One vector is turned by the same rotation once a step. Each row is the vector after some number of steps, and that number follows the row.
The counts run from 0 to 497.
[ 12 -55   4  -1   8  -9 -32   0  33  48  -2  11 -13   9  -9   4   7   4
  -6  17  -7 -19  40  28  10 -21  16  25 -22   8 -36   1   4  15  -5  -3
 -10  25 -18 -25  27 -12   9  30  33  -9 -10 -11  -3  -8  27 -35   1  59
  -3 -17 -12   4   1  26 -43   5  -7  -1  10  13  -5 -17  22 -21 -11   6
  32 -45 -35 -44  -6 -26  55  41  30   2  16] => 497
[ 17 -55 -12  12   0 -24 -25   0  14  60   3  -6 -16  26 -18  11 -14  16
  13  11  -4 -11  28  29  -1 -33  22  27 -28  18 -39  -8   0   4 -18  16
 -19  15  -9   0   5   0  24  11  41  -6 -23 -19 -10 -25  22 -32  -2  39
 -12   2 -12   7   5  34 -37  12  10  -5  11   0 -12  -3  10 -16 -32  10
  10 -40 -34 -43 -13 -46  33  35  43   7  -2] => 425
[ -7 -39   6  -7 -31 -17  -6  30  17  43  12  -9 -39  35  -4  11   3  -1
 -17 -15 -16  23  11  10  30 -11  -6  13 -54  23 -63 -42   9  -6   4  16
  19  29   8  -7  -9  14   8 -29  41   7 -31   5   8   5  30 -27 -25  34
 -18   5   0 -12  24  56  -9   6   3  40 -17 -10  20  11   7 -15 -31  14
 -27 -43 -29  -2  -1 -18  12  14  14 -15 -16] => 324
[ 14 -18  -1   8 -40   6   7  32  40  30  -3  12 -16  20   8   3  30  15
 -22  36 -13  13  72   1  12  -2 -14  -2 -35  30 -12 -67   0   5  -4  20
  27  46 -13 -32  15 -13  18 -17  36   1 -12   9  -5  29  16   3 -10  22
  21  -4 -24  -6  11  53   8   1 -12   7 -10 -19  14   4  42   0 -20   1
  -6 -32 -15  -5   2 -10  18   5  23 -48  10] => 9
[  1 -47 -20   0 -11 -38 -16  14  19  68  13 -18 -23  28 -17  13 -12   5
  24 -21   9  -5  10  25  16 -24  17  11 -30  23 -58  -5 -14  18  -1   1
  -4  22 -34  12  -1   6  15  13  28  -1 -23 -29  -1 -38  23 -43  -8  29
  -3  15 -14  -2   6  35 -37   0  15   2  26  -4  10   0   4 -29 -17   2
  -7 -12 -40 -33   5 -35  35  43  39 -17  11] => 388
[  9 -45  16 -10  -8   6 -14  11  31  35   7  30 -14   3   2 -11  26  -3
 -24   9 -19   2  42  24  13 -10  17  14 -27  17 -29 -18   2   5   9   1
  25  44 -27 -25  42  -8  -1  13  17  -5  -3   3   1  20  22 -13 -11  58
  -3 -29 -11  -5  31  18 -22 -12 -26  16  -4   0  12 -10  39 -18   3   2
  23 -43 -47 -32  13  -9  59  21  10 -33  37] => 368
[-14 -35  15   3   1  -8 -19  11  39  24   4   4 -20   6 -12  22   0  -6
 -14  19   8 -23  49   2  29  -5   1   6 -31  21 -45 -26 -10  24   3  -8
  -1  36 -30  -9  40  -8   5   8  41 -10  -3  11  -5  -1  22 -44 -38  44
  30 -18 -10 -16 -25  49 -32   1 -18   3   4  23  14 -14  22 -21 -19 -12
  22 -35 -24 -22  12 -12  40  38  18  -6  -3] => 400
[  5 -24 -18   9 -18 -22   1  29  41  39  -7 -14 -12  18   3  42   7   3
   0  31  10  -5  62  -9   4   2   3   7 -27  37 -16 -53 -18  17 -20   6
   9  16 -26 -11  30 -15  20 -15  67 -12   2   8 -13   1   6 -25 -28  22
  39   2 -22   5 -15  59 -10  -1 -15 -10  -6  -2   7 -13  22  -2 -30 -14
   5 -10 -11 -34  30 -24  19  22  24 -33   2] => 474
[ 11 -50   3 -13 -12 -13 -24   0  24  68  -7 -20 -20  11  -8   1  -6   5
  -4   0   0   6  -4  21  11 -25  25  16 -26  41 -50   0  -5  19 -19   3
  -2  29 -20  12   0 -12   9   7  37   1 -19 -28   4 -24  23 -47  -4  49
  -2   2  -3  14  13  42 -48  -8   5  12   9  11  -7   3   9 -10 -22  21
  33 -46 -28 -41  -5 -15  39  36  39  -9   2] => 91
[ 12 -28  -7  20 -23 -14  -6  27  47  32 -14  -5  -3  21   3  28  19  18
   4  37   6 -18  86   1  18  -6 -11  -9 -31  14 -12 -43  -8  32   0  -7
  -4  22 -31 -30  17 -24  28   5  37  -9 -11  -7 -10  -2  16 -32  -2  26
  40   5 -29   5 -29  53 -21   5  -2 -12   8   6   4 -16  31 -15  -9  -9
  12 -18  -6 -17   0 -18  16  40  41 -25   6] => 340
[ 14 -39 -18  -3 -33 -31  -5  25  30  56  -4 -12 -11   5   3  25   9  -4
  19  20  14   1  30   5   3  -9   9   7 -26  28  -5 -33 -31   3  -7   7
  20  23 -50 -20  18 -16   3  -4  24   1  -9 -11 -13  -7  15 -43  -1  29
  36  20 -12  -4   9  51 -14 -21  -5 -22   6 -10   7 -23  27  -5  -1  12
  26   7 -27 -48  11 -10  42  35  41 -39  35] => 443
[  6 -37  -1   0   6  -1 -33   5  42  41   1  25 -12   8 -22  12  14  -8
   1   8  -5 -29  52  13  18 -14  -5   8 -19   9 -49  -8  -4  23  11  -9
   1  40 -37 -23  28 -10   8  34  26 -11  -5   4  13  -2  39 -45 -12  45
   4 -17 -24 -13 -11  29 -41  -7 -17   4  18   5  14 -12  24 -23  -7  -8
  20 -33 -34 -20  -8 -20  34  42  26 -12  18] => 333
[ 11 -53 -13  10  -6 -29 -15  23  24  35  13  15 -21  14   3  32   8  -6
   9  26  -3  -4  52   8   3 -12   6  29 -26  14  -9 -44 -17 -25 -10  21
   9  13 -17 -33  38   1   2 -11  44 -11  -2  19 -23  14  17 -23 -19  38
  13  -6 -10  -9  10  46 -14   3 -13 -18 -14 -12   7 -25  24  -4 -17  -2
  14 -10 -34 -52  17 -39  53  28  21 -14  21] => 38
[  4 -44 -17  13 -22 -36 -12  25   9  56  16  -9 -31  48 -14  20  -4  11
  17  -9 -10   6  28  19  11 -22  -7  19 -40  13 -55 -42   0 -13   2  24
   3  18   1  -8 -16  16  25 -19  34   1 -32  -5  -3 -13  32 -19  -9  19
 -21  25 -12 -11  14  46 -11  16  17  12   3 -24  13   5   3 -20 -29   7
 -38 -25 -29 -13 -11 -45  14  22  36 -12  -6] => 190
[  1 -50  -9  -7  -4 -24 -31  15  31  44   7   7 -28  24 -17  29   0 -20
  -5   9 -10   1  20   0  17 -10  -9  29 -27  17 -56 -33   4  -9  -7  14
   4  14   6 -22  12   2   1 -10  62 -14  -7  21  13   7  40 -41 -32  40
 -11   1  -9  -3  -3  59 -32  -2 -18  23 -10  -4  13  -5  -1 -12 -34   2
   6 -37 -23 -25  -6 -28  16  33  17   4 -15] => 329
[ 12 -22   6 -10 -34   5   3  13  22  62  -3 -17  -9  14 -12 -15   3  22
   1  -2   9   6  21  29  14 -27  15  -8 -30  51 -43 -17 -11  30  -1   6
  13  59 -47  15 -12 -18  24   7   7  17 -33 -38   5 -18  21 -25  10  24
  18  12 -13  -2  20  38 -25 -11  18   8  23   0   5  15  33 -18 -15  13
   5 -38 -25 -15  -9  -3  29  21  47 -45  10] => 484
[ -5 -42  22   8 -12 -16  -9  23  34  23   5  -5 -18  -2   5   5   4   7
 -19  24  14  -9  52  21  27  -9  25   2 -36  19 -17 -20  -5  21   2 -11
  -1  29 -34 -21  47  -6   6   4  24   0  -8  -9 -28  -3   4 -31 -18  55
  35 -23  -2  -9  -3  39 -27  -2 -11 -11  -3  19   0 -18  36 -19   3  -3
  33 -28 -33 -39  32  -7  64  30  14 -21  17] => 436
[ 24 -35  -7  -1 -24  -3  -4  12  14  69   5  -1 -17  37  -1 -17  18  28
  -3 -13 -22  23  16  36  -1 -23  22   7 -31  31 -38 -19   7  14  -4  16
  17  43  -6   2 -13  -2  21   2  16   5 -21 -31  14  -2  21   5  13  33
 -31  -1 -19  15  49  17 -12  -2  13  31  11 -21  -1  11  32 -15 -26  15
 -18 -45 -39 -16  -4 -28  26  12  28 -42  20] => 22
[-15 -30  17   3  -7  -8  -7  20  24  29  15  11 -29  33 -11  11   3   1
 -29  -1 -19   4  42  12  23  -7  -4  19 -43  18 -59 -45  10  -2   5  12
   8  36  10 -15  21  17  12 -18  51  -8 -14  16  -1  18  21  -7 -41  37
 -12 -19 -12 -16  12  45 -13  16 -14  33 -20  -2  25   7  18 -19 -32  -7
 -30 -47 -33  -3  13 -28  26  13  -3  -9 -13] => 197
[ 16 -25 -10 -19 -30   7   4  21  29  68  -9 -20 -10  17   4  -8  20  20
 -11 -11  -8  16  20  17   5 -10  24 -14 -22  55 -31 -14  -6  47  -4 -10
  18  37 -32   9   4 -25  18   7  26   0  -8 -41  14 -14   5 -16   3  36
  10  -4 -21  31  26  26 -23 -24   1  29  14   3  -6   4  33 -12 -10   5
  11 -29 -31 -23  20  -2  26  23  30 -62  30] => 17
[  8 -34 -24   7 -40 -41   4  39  15  55  14 -22 -21  34  -4  21   0  12
  25   4   5  14  34   9  10 -14  -1   5 -38  21 -27 -56 -18 -12  -1  26
  17  18 -22  -8 -13   6  13 -30  30   9 -30 -13 -13 -14  21 -25  -3   7
   7  36 -13 -10  18  57   1   3  14   1  -1 -26  13  -3  14 -14 -25  11
 -23   1 -22 -22   6 -30  16  17  46 -37   7] => 117
[  5 -41 -20   9 -26 -42   0  33  31  45   0 -31 -16  15   4  39   7   5
  18  14  14   1  43   4   6   1  18   3 -36  21  -7 -37 -18   8 -11  -3
   8   0 -28 -20  26 -12   6 -12  50 -12  -3 -11 -21 -15  -5 -27 -15  38
  30   8 -13   7  -2  47 -15  -9   0 -12  -5   1   2 -27  25  -7  -4  -3
  13  11 -23 -46  36 -28  42  29  30 -36  27] => 310
[  3 -49  13  -8 -13 -13 -24   6  28  48  -8 -27 -17  13  -6  -2 -11  13
 -19  11  -1   4  14  24  24 -22  16   6 -33  33 -53  -2  11  27 -12  -6
 -12  27  -2   1   1 -14  18   6  36  -4 -23 -29   0 -18  23 -48  -9  54
   1  -5  -2  14  -2  48 -44   3   8  18   0  21 -11   3  10 -15 -20  14
  27 -56 -20 -30 -11  -5  30  35  35   1 -12] => 491
[ -1 -38   3  28  -1 -16 -14  18  39  28   6  13 -15  21 -12  22   2   9
   4  24  12 -37  78  11  24 -13  -9   5 -36   1 -37 -31  -2  17   6  -5
 -17  32 -31 -25  24  -4  21  14  30  -5 -16   2 -15  -6  24 -35 -15  36
  22  -7 -17 -24 -25  45 -29  16  -1 -18  14   8  13  -9  26 -33 -11 -18
   5 -26 -21 -18  -1 -31  30  44  28  -4  -1] => 467
[  9 -31   2 -14 -37  -4   5  20  22  60   1 -18 -26  27   8  -4   6  15
 -30  -3 -20  41   2  17   6 -17  19  10 -42  51 -40 -38   8   9 -15  20
  23  32   7   5  -9  -2  13 -26  42   6 -21 -19   9   7  15 -10 -14  34
 -16   3  -5  17  41  46 -11  -7   0  40 -18 -10  -3  14  18  -2 -37  19
 -10 -48 -26 -21   7 -11  19   0  19 -33  -1] => 88
[  3 -28   1   8  -6   1  -2  25  38  26   6  20 -22  31   0  13  23  12
 -30   9 -23  -3  73   9  14   0   2   8 -35  15 -31 -41  11  14  -1   0
  11  33   2 -24  34   2  14  -5  53 -13   3  16   0  25   7   5 -35  41
   2 -31 -24   3   7  32 -11   9 -21  29 -11  -1  15  -3  32 -16 -24 -20
 -17 -37 -32  -7  29 -30  28  14  -6 -29   8] => 70
[ 10 -29   9  -8 -39   0   0  21  19  50   1 -14 -25  31   3 -12   5  22
 -31   1 -18  33  17  25  17 -19   8  13 -48  38 -47 -40  17   9  -8  21
  17  40  12  -4 -18  -5  22 -24  29   9 -34 -18   8   8  22  -5  -6  33
 -23   4  -8   7  34  51 -11   5  12  39 -15 -10   0  16  18  -7 -35  23
 -14 -57 -21  -4 -12 -13  16   5  30 -24 -14] => 488
[  6 -46 -25  11 -16 -41 -17  21  15  61   9 -17 -26  38 -20  24 -11  10
  27 -10   7  -5  23  15  14 -25  -4  16 -35  10 -53 -28 -11  -1  -3  17
  -5  17 -19   0 -16   8  19  -6  33   0 -31 -18  -3 -31  29 -40  -4  25
  -9  31 -14  -6   3  46 -25  16  22  -1  16 -15   8  -3   0 -24 -24   4
 -18 -15 -26 -21 -11 -42  15  36  48  -9  -3] => 189
[ 13 -17 -19  15 -35  -7   9  39  43  35  -8  -7 -12  39  15  25  30  25
 -15  22 -13  12  77   1   7   6 -11  -7 -38  22 -10 -63   6  13 -15   4
  16  20  -8 -31   9 -12  27 -22  52  -8 -10  -1  -3  19   3   3  -9  25
  12   0 -27  16   7  48   3   4  -6  15 -10 -13   2  -9  36  -5 -22  -8
 -15 -22 -12  -5  17 -26   8  15  22 -48   5] => 342
[ 19 -31 -14  15 -16   0 -10  20  45  30   4  37 -12  33  -3  17  31   3
  -8  26 -25  -6  80   4  11  -3 -21  15 -29   3 -23 -56   3 -10   6  21
  17  33  -5 -42  17  -9  16   4  40 -12  -6  20   8  30  36  -5  -5  31
  -4  -8 -30  -8   8  42  -2   8 -17  10  -3 -21  13  -9  33 -12 -21  -7
 -12 -34 -25  -8 -12 -35  18  19  21 -27  11] => 336
[ 17 -51  -2  -7 -15  -5 -18  10  20  56   9  13 -23  34  -6  -9  11   7
 -16   0 -30  20  14  29   6 -22  15  32 -33  19 -44 -23  14 -13  -8  29
  15  33  13 -21   6   2   9   0  32  -4 -20  -2  11  10  34  -6  -4  48
 -40 -10 -12   4  44  30 -20   0  -8  29 -14 -17   3   7  20  -5 -28  22
  -2 -56 -41 -27 -12 -29  31  11  19 -16  12] => 94
